0: array([144., 107., 107., 145., 164., 136., 158., 148.])
1: array([109.,  61.,  95.,  94., 178.,  63.,  48., 131.])
2: array([123., 100.,  73., 169., 210., 123., 176., 157.])
3: array([155.,  92., 136.,  98., 120., 165., 176., 140.])
4: array([124.,  77., 126.,  93., 156.,  97., 122., 128.])
5: array([106., 193., 103., 182., 144., 152., 174., 129.])
6: array([118., 103., 118., 117., 178., 120., 163., 119.])
7: array([134., 128.,  90., 167., 168., 130., 100., 137.])
8: array([106., 116., 155.,  82.,  63., 122., 160., 120.])
9: array([118.,  68.,  96., 120., 191.,  80.,  85., 122.])
10: array([134., 136., 105., 163., 165., 120., 108., 131.])
11: array([108., 145., 136., 117., 137., 111., 103., 103.])

array([152.,  98., 147., 129.,  92., 138., 133., 156.]) -> 3 8 0
array([100., 132., 162.,  77.,  76., 118., 170., 109.]) -> 8 11 3
array([117., 168., 156., 134.,  88., 136.,  96., 113.]) -> 11 8 10
array([189., 139., 154., 142.,  69., 207., 178., 166.]) -> 3 0 8
array([126., 161., 119., 167., 114., 157., 164., 150.]) -> 5 0 10
array([118.,  71.,  97., 117., 182.,  80.,  83., 120.]) -> 9 1 4
array([146., 139., 107., 166., 177., 159., 184., 146.]) -> 0 2 5
array([106., 179., 172., 102.,  26., 154., 159., 120.]) -> 8 11 3
array([123., 189., 138., 151., 103., 133.,  99., 106.]) -> 11 10 5
array([150., 102., 156., 110., 108., 118., 108., 156.]) -> 4 11 3
array([131.,  90., 126., 123., 151., 101., 105., 133.]) -> 4 9 10
array([123., 118., 133., 100., 116., 135.,  94., 118.]) -> 11 4 10
array([ 92., 189., 144., 122., 109.,  99.,  73.,  73.]) -> 11 10 8
array([115., 195., 136., 146., 130., 167., 206.,  93.]) -> 5 6 0
array([126., 156., 132., 137., 123., 144., 141., 123.]) -> 11 10 0
array([125., 134., 136., 124., 115., 126., 120., 130.]) -> 11 10 0
array([121., 106., 121., 116., 160., 125., 160., 120.]) -> 6 0 4
array([150., 121., 160., 127.,  87., 153., 164., 160.]) -> 3 8 0
array([128., 197., 112., 180., 163., 150., 152., 121.]) -> 5 10 7
array([ 93., 194., 147., 132., 101., 116.,  81.,  75.]) -> 11 10 8
array([144., 128., 122., 158., 156., 135., 148., 148.]) -> 0 10 7
array([111., 148., 139., 108., 123., 109., 106.,  98.]) -> 11 10 4
